One vector is turned by the same rotation once a tick. Each row is the vector after some number of ticks, and that number follows the row.
The counts run from 0 to 341.
[107 163  87  87 136 154 142 136 167 156 146 105 138 154 116 121 154 164
  90 154 130 119 131 137 101 115 113 154 152 106 154 131 176 125  97 104
  90  69 154 131  94  98 127 145  66 100 162 153 112 126 132 115  99 167
 134 122 117 174 153 153 114 141 158 101 168 129 139 163] : 132
[111  53 126 160 107  66 143 154  95 121 167 131 132 135 111 165 104 158
 156 147 148 113 134  77 139 131 132 103 104  99 143 123  88 146  75 101
 154 154  83  96 141 127 109 131 131 147 137 137 143  72 139 148  94 139
 103 119 189 147 156 134 124 122 131 129  72 138 117 118] : 188
[162 120 105 113 121  89 114 145 145 141 151 142 167 141 102 152  91 157
 133 132 111  83 112 132 164 187 139 143 121 145 140  93  88  92 136 165
 152 101 143 129 164 161 137  85 108  98 130 140 100 148 162  75 103 128
  59 159 172 128 144 127 161 154 132 123 164 140 131 113] : 286
[133 148  88  76 100 179 136 125 142  92 115 127 137 168 124 160 118 155
 127 125 137 149 111  85 135 124 129 119 155  91 174  85  90 135 105 125
 118 147 120  94 161 134 148 109 104 155 149 130 141 132  99  95 112 175
 135  95 133 179 143 184 170 151 144 139 117 130 130 101] : 214
[122 125 104  95  97 140 143 119 158 176 161 105 152 116  98 144 153 151
 103 151 131 139 131 145  91  67 105 137 184  97 173 139 176 119  97  89
 100  70 142 130 107 145 101 134  99 108 157 156 122 112 138 176 121 168
 145 129  92 167 143 136 119 126 144 115 173 133 139 165] : 120
[111 114 104 145 109 108 133 154  78 120 139 123 137 144 134 129 144 127
 137 132  50  78 112 134 135 156  69 135 135 142  82 155 119 135 170 197
 151 101 139 118 157  95 131 127 104 130 120 101 109 147 125  91  90  89
 102 177 177  92 127 166 106 154 104 102 153 127 128 128] : 293
[ 98 100 127 117 119 120 112 178  70 118 150 118  98 167 132 177 180 134
 138 133 139 109 138  67 121 110 114  97 144 141 115 155 150 150 104 116
 147 119 104  96  91 110 107 137 106 162 152 145 107  87  98 125  77 158
 108 145 188 132 171 125 103 145 145 100 128 133  84 147] : 171
[135  82 128 108  82 144 120 149  97 145 164 109 137  99  61 118 142 130
 141 129  94 105 108 152 132 143  99 113 188 147 144 123 127 113 163 172
 154  85 146 130 130 170 124 101  91 134 133 128 118 127 161 139 114 109
 100 161 141  91 146 150 136 156  69 114 164 139 132 111] : 291
[ 95 148 104  55 101 149 155 125 134 121 134 109 141 149  99 127 127 132
  88 116  86 157  73 128 130 120 103 124 169  90 174  90  89 108 136 141
 101 116 141 101 137 134 139 103  61 136 141 132 140 101 106 169 136 172
 166 115 119 163 119 166 129 159 118 100 145 118 137 113] : 232
[101 142 100 152  95  91 152 107 129 151 135 109 157 148 166 150 156 128
 102 163  69 126 148 146  93  79  56 145 140 115 102 168 179 164 133 131
  98 119 111 116 132  75 100 149 102 119 106 139 121 119 100 142 119 126
 151 141 115 157 115 154 108 112 155 137 144  95 155 152] : 111
[ 98 120 114 102  99 128 148 127 129 192 149  75 121 112 120  89 146 144
 112 184 149 104 166 175 105 121 139 179 151 130 154 127 144 109  87 105
 101 121 122 150  86 124  95 143  99 110 122 182 125 132 152 178 108 129
 120  90 113 137 151 138 119 171  86 139 148  95 137 142] : 138
[114 121 106 143  81 105 136 100 150 160 147  84 156 120 151 155 139 127
 112 170  70 138 139 179  81  69  64 164 173 108 127 170 191 140 143 123
 112 104 105 117 126 100 104 121  99 116 117 147 121 121 113 166 119 123
 134 136  99 158 110 129 124 110 128 151 153 122 153 135] : 110
[129 102 107 115 126 109 139 145 117 163 148 150 146 147 100 178 171 151
 141 123 121 109  89  88 138 118  90 110 121 142 136 139  97 133 155 146
 136  61 129 103 134 128 111 132  86 139 166 144 122  82 163 132 149 107
 140 156 178  86 152 130 129 165 130  62 140  78  89 138] : 271
[128 156 117  70 128 158 115 163 110 155 121  99 109 146 133 135 159 163
 119 165 178  89 175 110 132 149 173 154 126 160 128 123 128 133  72 109
 136 158 133 164  98 154 123 135 133 137 133 172  87 152 130 111  81 174
  75 115 139 159 173 154 138 176 120 150 162 110 111 145] : 155
[163 155 103  94  99 175 106 201  74 123 146 133 142 122 140 161 173 136
 147 133 115 157 135  94 135  96  94 101 129 115 110 123 171 143 137 174
 138 107 130 118 114 125 102 120 172 151 141 125 132 157  93  92  91 145
 123 139 118 176 144 164 138 105 152 121 150 129 120 143] : 72
[173 142  80 124  89 120  93 158 146 104 148 144 165 123 128 143 101 149
 146 144 116 133 144 133 138 144 112 151 127 113 125 105 162 113 110 165
 135 113 114 114 143 121 123  93 146 112 142 128 135 173 121  68  78 144
  86 119 120 194 126 146 172  88 154 157 149 149 165 103] : 74
[144 188  94  77 111 141 121 140 161 128 143 119 183 139 142 132 122 139
  98 131 105 152 133 146 110 100 124 150 147 114 147  93 183 115 113 129
 109 106 131 123 117 122 116 114 134 103 147 151 123 148  98 106  94 187
 118 106  91 210 127 149 150 108 180 128 161 139 163 144] : 103
[107 121 123  99 108  57 128 133 138 168 159 129 157 136 131 138 124  97
 126 129 101 103 103 131 147 139 128 139 111 174 125 130  79 101 142 155
 155 117 111 112 122 148 115  79 104 108 139 187 120  97 150 150 131  95
  91 115 182  86 143 116 148 180 107 126 147  79 119 108] : 269
[190 161  92 115  91 174 113 175 114 130 114 136 140 106 133 155 148 171
 147 158 136 142 165 116 130 100 103 131 124 105 127 108 157 150 107 149
 118 140 131 143 161 135 115 139 192 148 123 127 123 167 116 100 107 145
 121 124  79 200 142 178 161 113 132 169 134 116 148 131] : 84
[148 154 111 121 168 103 135 168  74 187 112 147 151 134 110 141 152 182
 120 158 124 115 134 123 159 161 122 134  68 129  96 104  77 110 129 165
 118 123 143 182 148 125 129 154 145 128 101 131 111 148 159 118 137 109
 121 168 140 131 117 157 100 149 135  88 159  90 129 138] : 24
[164 145  95 155 113 130 146 153 108 164 120 142 168  93 142 143 148 191
 133 153 125 157 177 105 117  95  89 136 102  97 129 111 138 158 100 125
 108 147 105 155 169 133 113 151 188 133 118 115 131 157 133 130 124 126
 148 126  82 204 122 166 136 101 144 140 127 108 149 153] : 95
[147 141 118  91 104 154 103 210  74 125 171 132 145 122 105 125 156 137
 149 108 117 149 103 118 139 122 112  95 142 120 124 111 193 116 139 178
 139  60 139 108  97 132 117 124 136 128 165 128 139 142 116  91  81 163
 107 132 117 156 154 163 127 102 144  97 157 161 124 126] : 61
[168 183 101 122 101 152 133 192  94 140 114 145 182 121 158 133 160 134
 129 132 118 152 162  89 139 118 102 111 106 147 108 103 123 158 147 159
 120 148 108 148 164 133 132 129 203 163  94 110 140 192 125 125 117 120
 144 116 114 159 127 180 139 114 156 142 110 100 151 133] : 336
[147 103 122 133  54 131 118 183 109 136 170 118 146  94 117  83 104 118
 167 136 114 122 131 154 135 158 119 141 135 144 130 105 127  98 152 186
 162 111 101 107 124 150 118 108 153 129 128 135 156 157 161 115  89  88
  89  95 133 122 159 159 172 142  78 137 128 116 154  84] : 309
[144 118 111 144 152  70 156 135  98 172 120 140 167 131 117 160 136 181
 118 141  97  77 131 110 159 172 112 135 103 135 110 115  55 127 146 152
 132 144 135 169 177 152 125 117 119 126 114 118  85 128 159 120 133 103
  91 185 172 114 124 137 114 159 112 105 158 100 126 130] : 276
[115 121 115  55  90 180 133 159 103  89 149 118 122 152  96 150 133 142
 110  99 122 146 101  86 140 113 122  90 179  84 174  96 129 137  98 119
 127 118 128  91 126 147 130 106 110 164 164 115 132 105  86 150  98 197
 136 125 144 168 152 172 134 121 146 112 128 168 114 112] : 202
[144  79 125 130  62 145 120 161 116 148 176 116 146  78  79 121 137 148
 146 144 114 160 135 156 110  93 102 118 171  79 161 121 182 123 114 141
 118  82 114 116 121 133  90 114 133 125 142 129 151 139 142 156 113 137
 125 130  70 174 126 161 140  81 111 127 141 169 160 113] : 79
[ 94  63 137 125  81 145 135 154  83 145 154  80  88 115  90  86 128 161
 141 152 144 120 151 129 123 143 133 138 173 102 162 121 134 128  81 117
 137 133 105 125 102 123 106 142  99 139 132 140 147 116 129 162  83 149
 113  99 122 134 165 161 117 140  68 134 125 152 132 112] : 179
[ 77  90 120 127  89 100 150 163  87 105 168 130 118 150 143 151 144 121
 140 114 125 148 115  77 127 119 105 101 116  96 131 124 107 150  92 119
 150 137  85  75 108  90 104 135 118 167 143 137 164  69 105 150 108 134
 142  86 175 136 150 150 119 126 133 104  71 127 114 103] : 200
[149 110 110 147 116  50 114 150 126 171 145 150 157 134 129 181 132 136
 152 159 127 133 125 142 144 135 110 146  84 150 110 149 106 107 143 153
 144  89 103 111 140 117 119 112 111 113 124 176 124 100 179 120 138  60
 122 131 187 109 127 103 142 154 131 114 133  68 118 105] : 17
[126 122 126 116 112  99 109 170  79 131 165 121 143 110  97 124 127 133
 136 125  68 128 110 164 137 151 104 127 156 114 101 113 162  92 162 182
 149  87 148 123 114 128 123  98 116  96 114 113 114 140 121 106  86 139
  83 179 139 146 125 140 103 107 131 104 188 176 136 118] : 51
[ 95 125 131  91  91 146 146 172  72 110 152 123 111 144 128 149 153 129
 125 103 126 149 102  77 141 116 115  78 143  91 157 110 116 151 117 113
 125 118 106  88 105 113 112 135 128 172 151 136 154  75  93 156 104 172
 159 108 158 156 155 166 119 129 140 104  98 144 102 114] : 201
[166 172  95 112  97 180 126 209  98 111 138 148 168 124 142 122 140 151
 142 119 133 151 125  91 150 144 115 103 119 132 130  91 129 137 158 173
 130 103 125 116 137 129 135 136 174 146 127  95 142 176 129  77  97 140
 136 110 115 167 151 189 145 124 153 111 119 114 139 134] : 325
[ 95 138 104 113 104  77 156 127 139 110 142 142 153 157 148 135  78 144
 107 129 107 135 113 116 150 152 131 138 106  88 159  69  62 106  91 119
 130 183  96 105 163 128 139  92 115 134 119 141 139 117 108 124 110 158
 118  91 153 169 116 150 148 131 146 148  96 136 151  88] : 216
[171 145  93 112 102 153  86 180 108 141 142 140 135 122 109 115 131 161
 147 149 135 115 144 148 152 176 134 157 106 142 108  94 146 100 129 192
 139 101 136 126 129 132 127 124 138 111 128 137 127 190 152  50  94 110
  78 121 135 147 152 168 157 144 122 144 175 108 142 104] : 44
[173 126 107 141 129 149 110 185  55 159 124 144 127 105 119 133 151 194
 157 153 132 118 163 115 153 151  94 122 100 118  88 103 133 135 113 176
 129 126 135 159 160 132 114 163 180 145 111 104 130 173 142  86 110 114
 105 168 109 161 137 171 119 114 114 123 152 118 135 140] : 54
